Each named turn below is shown by a few rows before and after it. Which turns, in which order, take the first row of each later pair to the second? The first pair is answered.
turn Z_304:
[ 11 -14  -5   8  10  -6   4  -3  17   9 -40  -6 -37  14  -3  -3 -15   3
  36  41  -7 -24   3  -5  -7 -35  -6  33 -27 -29  -7  -1]  ->  [ 11 -19  -6  32   5   3   0  -2  12  -5 -30 -27 -14 -12   1  -3 -17  15
   1  30  18  -4  -9  18   4 -63  20  28 -28  -1  -5 -15]
[ 12   7  -6 -29 -15 -36   4   8  -6 -16  -6 -10 -15  -3 -12   8 -18  -9
 -18  19  10   5  13   1   3 -18 -16  -9  23   8  24  28]  ->  [ 11  11  -8 -24 -12 -22   2  18  -8 -23  -1 -16  -3  -8 -16   2 -16  -7
 -26  13  21   7  11  10   8 -18  -5 -15  21  20  21  21]
[-10  45  -6 -27  18 -21 -16  -6   7 -31 -60  34 -18   2  13 -10   8  27
 -28  -1 -32  -4  16 -40  33 -24  23  -3   3   2 -10  -9]  ->  [-10  45  -6 -19  16 -16 -17  -3   5 -35 -58  26 -10  -8  12 -10  10  31
 -38  -8 -21   2  14 -31  37 -32  34  -7   1  10 -10 -13]
[  7   6   9   3  -6 -13  11  -9   3 -34   3  -3 -29   0  -9 -23   2   0
  14  29  22 -33  18  29 -15 -17  12  -5  -9   4 -27   8]  ->  [  9   2   6   5  -7 -15  12 -11   2 -31   1  -4 -33  -2  -9 -21   1   1
  15  29  20 -32  16  27 -16 -20  11  -3  -8   6 -27   8]
turn Z_539:
[  5  11  -7  10 -12   3  -2  26 -24 -22  23  -9   4   9  -6   5   6   0
 -11  29  11  -3   2   5  31  19   7  -2   6   6 -11   7]  ->  [  3   8 -15  30  -8  -3   5   9 -22 -19   7  -3  -6  -2   3   3   5  17
 -13  39   0   2  -5   7  31 -15  14  14  -4   0 -13   5]
[  4 -21  13  -1  15   7  -6  -1  -2 -10   7   0  16  -2 -19 -17   6  16
   7  16  -6 -28  -1  11   0   7  -5   5  -7 -14 -18 -16]  ->  [ -5 -15   6   0   1 -20   2 -10   1  -3  -4  18  -4   7  -4  -8  10  14
   4  17 -27 -22   4 -10   3  -5 -16  12  -3 -27  -4  -4]
[  7   7  -2   6   6  23  16   6   3 -12  -3 -13   7   8 -11   4  20  29
   2 -13  16 -13  -9  15  -6 -12  29   0 -12  13 -14 -15]  ->  [ -4  18 -10  -1 -13 -12  28   1   1  -4 -14  11 -17  29  10  16  28  20
  -1 -17 -17  -4  -1 -21  -2 -14   8   5  -3  -1   6   6]
[  9 -29  14   1  22 -14  -6 -42  40  17  26   3   5 -22  21  -4  35  -2
  11   3   8   3  11  -1 -18  -4 -26   9   6  -1 -13 -25]  ->  [  6 -26  14  -6  16 -22  -6 -40  38  17  28   9   2 -11  20  -2  36 -10
  10   1   3   3  15 -11 -17  10 -33   2  11  -2  -9 -20]
turn Z_695:
[ 13  49 -15 -26 -14 -30  -2  -8  27  33  -3   9   3  -9  15   4 -24 -36
   9 -12 -19   5 -10  -9   1  24 -14  -2  -3 -15  43  24]  ->  [ 23  33  -3 -34 -11 -24  -6 -14  26  39  -1  -7   8 -14   6  12 -34 -37
  18  -4 -12   4  -9   1  -1  35 -16  -8   5  -9  37  23]
[  8 -21   9   2   0  -2  -4 -13   2   4   1 -15   3 -12  -9   0 -21  -2
  -1  19   5  -1  12   4  -6 -11  -2   5   8   7  -9   2]  ->  [  5 -17   5   7   0   3  -2 -11   4   0   0 -16   5 -14  -7  -4 -19   1
  -4  15   9  -1   8   9  -5 -20   4   9   2   5 -10  -4]
[ 20 -78  18  12   1   0 -14 -22 -19  21 -28 -36   1 -13  -1  16 -32  25
  27  35  19   2  -6  33 -11 -22   8  -4   5  19 -30 -23]  ->  [ 10 -59   1  34   7  14  -9 -11 -18   7 -27 -28   9 -20   4   1 -22  39
  15  25  25   3 -17  42  -9 -44  29   6  -8  18 -31 -38]
[-13  -1 -11  17   1   2   7   8  19   1  -3  18  -5   0  12   4  15  -3
  -6  -3 -17   0 -12   4  -3  12   3  18 -16  -3  26  -6]  ->  [-13  -6  -7  12  -4  -3   5   5  17   6  -8  20  -8   4  10   8  14  -6
  -2   2 -23   1  -7  -2  -4  18  -3  16 -11  -4  26  -1]
turn Z_426:
[  2  16   9  14   7  -3   9   5  -9  -5   1   2 -12  -6   9   4  15   5
 -18  -5  -4 -10   5   2  28 -33  24  16 -16  11  25 -25]  ->  [ -3  24   5  10   1  -5   9   9  -9  -4   2   5 -12  -2  10   3  17   2
 -18  -9  -5  -9  10  -6  30 -23  21  12 -14   9  28 -21]
[-72  49 -15  24 -39   1   6  28  22  12  -6  -7 -11  20  30 -12  14 -11
 -46 -35  -1   1 -18   0  28   9  -8   8  -8  27  24   3]  ->  [-70  58 -16  13 -29  13   6  39  25  11  -3   1 -17  33  21 -21  20 -12
 -26 -34  -6 -15 -14  -1  21  29 -18   7 -12  13  14   0]
[-14   4  -6  17  -4   2  -1  22  -1  14   8   8   2 -15  12   4  26  17
 -17 -13  -8  15   3   5   1   4  14   0 -11   1  -8   2]  ->  [-15   8  -8  16  -3   2   0  23  -2  12   8   9   0 -15  10   4  25  16
 -19 -14 -12  12   2   3   0   8  14  -2 -12  -2  -7   2]
[  8 -11  22  -9  -6   6 -10  -6  -5 -14  -5 -15   5  -1  -5  -4  -6   2
  12  14  16   2   5   8  -8  11   7 -11   8   5   5  -3]  ->  [  5 -14  23  -7 -10   2 -10  -7  -7 -11  -4 -17   6   0  -6  -1  -5   2
   7  13  16   5   4   7  -3   8  10 -14   9   7   6  -3]
turn Z_167:
[ 13 -17   8  12   3   0 -11  -9   1  -1  -1 -16  24 -18  -9   3 -10  18
 -11   2  16  10 -13  17   2 -10  23  -7   2  20  -7  -8]  ->  [ 10 -15   5  16   4   0  -7  -9   2   0   0 -12  25 -18  -9   2  -9  20
 -14  -1  15  11 -16  15   0 -15  23  -6   2  21  -3 -10]
[ -9   8  27  21 -40 -16  26   7  12  30 -15  15 -23 -11  24 -14  12  -5
 -25 -16  -8  26   8 -11  24 -31   9 -12  15  14  17  16]  ->  [ 15 -19  55 -18 -20  11   6  14  12  34   2  -9 -14  -3 -13 -11   1 -21
  10   3  12   3  21   7   9  33  -9 -36  24  16 -11  15]
[  5  11  14  -5   1   5   1  12 -12 -10   1 -11  17   3  -6   7  -3  -9
 -18 -20  -3   3  -4  10  10  18  -1  -3  14  -4   2  -7]  ->  [  4   9  11   6  -7 -10   9  -3 -12  -2  -9  -3   8   1   9  13  -4  -4
 -22 -16 -14  16  -6   5  14   0  -3   1  14  -7  12  -3]
[-14  27  -3  -5 -20   1 -15  -9  19   7   6  25  -8  24  34 -14  30   8
  26   3  -6   7   8 -17   3 -22  -2  -7  12  -9   7  11]  ->  [ -1   6  13 -21 -14   9 -25 -12  16  14   7  13  -5  26  21  -7  20  -1
  43  18  -1  -3  16 -14  -7   2 -12 -17  21  -7  -6  11]
Then:
Between the rows of a pair lie two turns.
[ -6   5  -5  -7 -30 -30   2   6 -18   3  -2   4  -9  10  10  17   0 -19
  -6  -9 -24  15  10 -16  15   0 -20 -11  19   7  29   9]  ->  [-13  22 -13  -3 -27 -18   4  17 -16  -8   6  10  -2  10   7   8  10 -20
 -14 -20 -19  13   8 -17  21   2 -12 -13  14   7  31   3] | Z_167 then Z_167
[  6 -21  19 -29 -12 -24   1 -19  -4  12  -3   4 -20  13  -4  16  -7 -18
   9   9 -30   5  18 -13   5  17 -29  -6   6 -17  14   7]  ->  [ 15 -35  24 -17  15  17 -12 -18  -3   3   3 -16   1 -10 -24  -2 -14   3
  22  20   0  -8   6  26   0   9  -7  -3  -9  -7 -11 -18] | Z_426 then Z_539
[-21  28 -36  12 -17 -14  20  16  -7  -9   2  18  -4   3   9 -16  13  -2
 -34 -32 -21  21   0 -12  20 -15  22   2   4   3  33   7]  ->  [-13  30 -29  -4  -9   8  12  35  -6 -20  18  10  12   5  -8 -22  14 -12
 -33 -37   0  13   4   1  20  17  24 -16   6  12  24   3] | Z_539 then Z_695
[ -2 -13   3  14  10   2  -7 -24  -1  10 -15   6  -3  -8  12  -2  -4  16
  14  18  -1  -6  -2   8  -7 -28   7  23   5  -8  -8   3]  ->  [  9 -11  19 -23  -4   0 -17 -10  -6  10   4  -6   3  10  -2   8  -2 -15
  17  12   6 -12  13  -5  -4  26 -15  -5  22   1  -6  15] | Z_539 then Z_695
[ -2  -5   7  -9   1 -24  -4 -15  10   9  -4 -14  -3  -2   2   6   6  -3
 -13   6 -10  10  -5  -2   2  -3  -4  -1  13   3  17  18]  ->  [-10  13  -2  -1   1 -19   3  -5   9   2   3  -9   5   2   6  -3  14   2
 -26  -7  -8  12  -8   0   6 -11   3   3   9   6  20  13] | Z_167 then Z_167
[  5   0   5  -8 -14 -27  -2 -15   8  18 -19  15 -20   8  12  -3 -17  -1
  27  22 -33  -9  15  -8   2 -11  -8  10  14 -25  -1  26]  ->  [-14  42 -20  17 -14  -3   4  17   7 -14   5  18  10  -2  15 -27   2   7
 -14 -12 -10   0   3   8  17 -29  29   2   0  -5  11   3] | Z_539 then Z_167
[ -9 -20   4  13  13   1  -5  -6   4   9  -2 -13  12 -13  -4 -13 -11  -5
  18   9 -23  14 -23  11   7 -23   4  10  15  11 -13  10]  ->  [-14   8  -1  -5   7   7  -3  19   1  -1  17  -4  14   9 -12 -21   5 -26
  11  -9 -22   6 -14  -2  13  12  -2  -8  17  11  -2  13] | Z_539 then Z_167
[  2  -1   8  -8  -8  -3   4   1  -1   3   6 -11   2  -2  -1   7  -4  -1
   3  -2   2   0   5  -8   2  16 -11  -2   5  10  -5   2]  ->  [ -7  13  -1  -6  -7  -2   8   8   0  -1   6   0  -1   3   9  -2   4   0
   0 -10  -3   0   4 -14   3  12  -9   6  -1   4  -2   1] | Z_167 then Z_304
[-18  25  -1 -27  11  15   0  22 -32  12 -31   5 -13  39 -18   2  10 -41
  29 -11 -26 -11  -5 -35   6  39 -47   8  10 -16   6  -2]  ->  [-18  20   1 -24   1   0   3  14 -34  16 -35   4 -19  36 -12   9   6 -44
  23  -9 -32  -1  -8 -43  10  32 -50   7  13 -13  16   7] | Z_167 then Z_695
[  9 -26  25  13  28  13 -31  -4   9   3  45 -29  15  22 -18  -1 -11  20
  16  21  -1 -10   3  29   7   4  25  -4 -13 -26 -16  -1]  ->  [-16  17   6   9  -3 -25 -16  12   6  -3  50   5   0  50  11   4  12  -3
 -16 -10 -29   5   9 -15  22   3  13 -10  -5 -32  16  21] | Z_167 then Z_539
[  7 -22  24  -6  -4  -6 -10 -19  13  18   2 -21  -1 -22 -13   4  -6   4
  24  19 -20 -12  10  -2  -3  -1 -24  16  -3   0  -7  -2]  ->  [ -5 -10   9  12 -12 -18   0 -20  12  17  -6  -5  -4 -20   4   0   3  13
   9  10 -28  -3   3 -10   4 -32 -15  28  -9   0   6  -2] | Z_167 then Z_167
[-32  16 -21   3 -24  -4  23 -17 -21 -16  34   7  43 -27  35   1  23  -9
 -55  -5  -3  39  30 -17  20 -19   8 -29  13   9  16  22]  ->  [-29  20 -21   4 -18   9  22  -6 -19 -24  39   3  50 -29  30  -5  26  -7
 -55  -8   5  37  27  -6  20 -13  16 -32  11  14  13  13] | Z_539 then Z_695
[  9   2  11   1  23  20  -5  11 -11  -3  28  -2  12   1 -11   5   9 -15
  15  15   4 -19  25  20   1   6 -16 -15  -5  -4   3 -12]  ->  [  0   3  -1  29  21  10   4   2 -11   4  11   8   7 -12   7   1   8   6
   4  13  -5  -9  15  24   3 -40   1   4 -16  -7   9 -15] | Z_539 then Z_304
[ 13  13  29   7 -19   8   8  13 -39 -20  14 -10   4   4  15  -1 -24  -3
 -31   2  30  -4   0  31  25 -30  13  -3  12  15  -1   8]  ->  [ 11  22  30  -2 -24   2  10  19 -40 -20  22  -6   1  12  12   3 -19 -16
 -32  -2  26  -4   2  21  24 -16   1 -11  17  17   3  16] | Z_539 then Z_539
[  7 -34  11  -2   9  -3  -7 -15 -12  12 -11 -12   0 -15  -3   9 -21   5
  -2   8  12   1  -8   0   5   2  -1  -2   3  10  -4   5]  ->  [  8 -31  14 -10   3  -4 -10 -11 -14   9  -4 -15  -1 -11  -6  12 -21  -1
  -3   8  12  -1  -4  -6   2  14  -6  -9   6  14  -1   8] | Z_539 then Z_539
[ 14  -5   0   4  -3  15   3  -8  -1  -8   4  -5  21 -12  -1  -2  -4   8
 -15   8  13  20  -8  14   7  -7  16  -8  -2  23  -5   0]  ->  [ 14  -1   4 -10  -9  10   0   1  -3  -9  12  -4  24   0  -4   4  -2  -7
 -15   1   8  19   0   4  11  15   5 -20   6  24   0  10] | Z_539 then Z_539
